[[135 133 129 155 132]
 [121 143 145 141 128]
 [122 133 138 136 113]
 [132 130 118 131 120]
 [126 138 145 145 131]]
->
[[121 143 145]
 [122 133 138]]

[[124 127 136 132]
 [121 128 142 128]
 [123 127 133 130]
 [122 128 151 127]]
->
[[121 128 142]
 [123 127 133]]

[[142 128 133 118]
 [133 127 104 135]
 [127 131 109 122]]
->
[[133 127 104]
 [127 131 109]]

[[129 135 133 129 128]
 [133 128 119 114 123]
 [136 126 121 125 132]
 [133 149 137 125 133]
 [145 116 122 136 129]]
->
[[133 128 119]
 [136 126 121]]

[[144 118 145 148]
 [140 117 101 101]
 [109 102 101 133]
 [119 108 102 152]]
->
[[140 117 101]
 [109 102 101]]

[[107 111 125 116 142]
 [105 138 141 134 113]
 [117 147 101 139 138]]
->
[[105 138 141]
 [117 147 101]]

[[134 130 126 149]
 [126 107 136 133]
 [145 140 151 129]]
->
[[126 107 136]
 [145 140 151]]
---
[[142 133 142 105 124]
 [110 109 116 150 137]
 [144 137 116 104 118]
 [141 131 108 131 119]
 [118 119 108 143 124]
 [112 113 140 129 147]
 [131 116 111 151 139]
 [150 148 106 123 112]]
->
[[124 105 142 133 142]
 [137 150 116 109 110]
 [118 104 116 137 144]
 [119 131 108 131 141]
 [124 143 108 119 118]
 [147 129 140 113 112]
 [139 151 111 116 131]
 [112 123 106 148 150]]

[[120 124 116 139 138 140 122]
 [128 134 133 104 128 129 131]
 [122 127 117 114 133 143 121]
 [122 132 123 111 135 139 127]
 [133 121 127 147 122 122 126]
 [121 126 114 107 134 149 118]
 [142 121 134 124 109 117 125]
 [120 124 116 139 138 141 122]
 [128 135 133 104 128 129 131]
 [123 121 113 131 132 143 118]
 [145 119 134 120 104 116 124]]
->
[[122 140 138 139 116 124 120]
 [131 129 128 104 133 134 128]
 [121 143 133 114 117 127 122]
 [127 139 135 111 123 132 122]
 [126 122 122 147 127 121 133]
 [118 149 134 107 114 126 121]
 [125 117 109 124 134 121 142]
 [122 141 138 139 116 124 120]
 [131 129 128 104 133 135 128]
 [118 143 132 131 113 121 123]
 [124 116 104 120 134 119 145]]

[[116 104 137 126 131 135 123]
 [106 118 140 143 124 122 105]
 [154 122 149 102 117 114 123]
 [149 133 121 120 123 153 103]
 [110 107 136 145 124 122 110]
 [143 124 121 116  99 104 131]
 [155 130 142 101 116 150 128]
 [107 105 154 126 129 144 128]
 [149 145 139 106 107 148 115]
 [145 131 131 116 102 102 134]
 [153 112 116  99 110 108 147]]
->
[[123 135 131 126 137 104 116]
 [105 122 124 143 140 118 106]
 [123 114 117 102 149 122 154]
 [103 153 123 120 121 133 149]
 [110 122 124 145 136 107 110]
 [131 104  99 116 121 124 143]
 [128 150 116 101 142 130 155]
 [128 144 129 126 154 105 107]
 [115 148 107 106 139 145 149]
 [134 102 102 116 131 131 145]
 [147 108 110  99 116 112 153]]

[[125 132 113 122 149 148]
 [137 133 138 133 125 127]
 [107 130 113 113 146 130]
 [123 113 140 146 109 139]
 [125 147 124 146 109 129]
 [129 141 124 121 103 124]
 [105 129 108 112 146 125]
 [134 133 137 131 124 130]
 [125 139 143 145 140 125]
 [127 136 138 147 134 121]]
->
[[148 149 122 113 132 125]
 [127 125 133 138 133 137]
 [130 146 113 113 130 107]
 [139 109 146 140 113 123]
 [129 109 146 124 147 125]
 [124 103 121 124 141 129]
 [125 146 112 108 129 105]
 [130 124 131 137 133 134]
 [125 140 145 143 139 125]
 [121 134 147 138 136 127]]

[[114 123 118 140 119 121 115 134 143 121]
 [121 135 129 136 118 129 131 140 117 128]
 [124 129 133 120 129 129 124 140 105 125]
 [134 122 134 117 144 142 139 119 128 130]
 [124 133 117 141 112 111 113 129 143 126]
 [132 116 122 138 138 135 132 114 144 141]
 [131 106 123 124 150 139 130 115 134 140]
 [120 117 120 134 136 134 117 125 139 132]]
->
[[121 143 134 115 121 119 140 118 123 114]
 [128 117 140 131 129 118 136 129 135 121]
 [125 105 140 124 129 129 120 133 129 124]
 [130 128 119 139 142 144 117 134 122 134]
 [126 143 129 113 111 112 141 117 133 124]
 [141 144 114 132 135 138 138 122 116 132]
 [140 134 115 130 139 150 124 123 106 131]
 [132 139 125 117 134 136 134 120 117 120]]

[[124 122 138 130 129 128 125 131 134]
 [117 114 150 135 131 130 119 134 143]
 [119 116 145 133 130 128 121 133 139]
 [126 127 130 131 126 129 126 127 130]
 [138 121 118 120 117 121 117 117 124]
 [119 117 144 133 131 128 121 132 139]
 [137 121 119 121 117 122 117 117 125]]
->
[[134 131 125 128 129 130 138 122 124]
 [143 134 119 130 131 135 150 114 117]
 [139 133 121 128 130 133 145 116 119]
 [130 127 126 129 126 131 130 127 126]
 [124 117 117 121 117 120 118 121 138]
 [139 132 121 128 131 133 144 117 119]
 [125 117 117 122 117 121 119 121 137]]

[[145 124 105 150 158 127]
 [137 132 122 140 131 130]
 [128 132 119 128 128 128]
 [149 130 116 153 151 127]
 [120 137 119 116 118 132]]
->
[[127 158 150 105 124 145]
 [130 131 140 122 132 137]
 [128 128 128 119 132 128]
 [127 151 153 116 130 149]
 [132 118 116 119 137 120]]

[[149 154 121 145 151 135 122 116]
 [147 155 119 143 153 133 120 115]
 [140 122 139 133 112 122 138 142]]
->
[[116 122 135 151 145 121 154 149]
 [115 120 133 153 143 119 155 147]
 [142 138 122 112 133 139 122 140]]
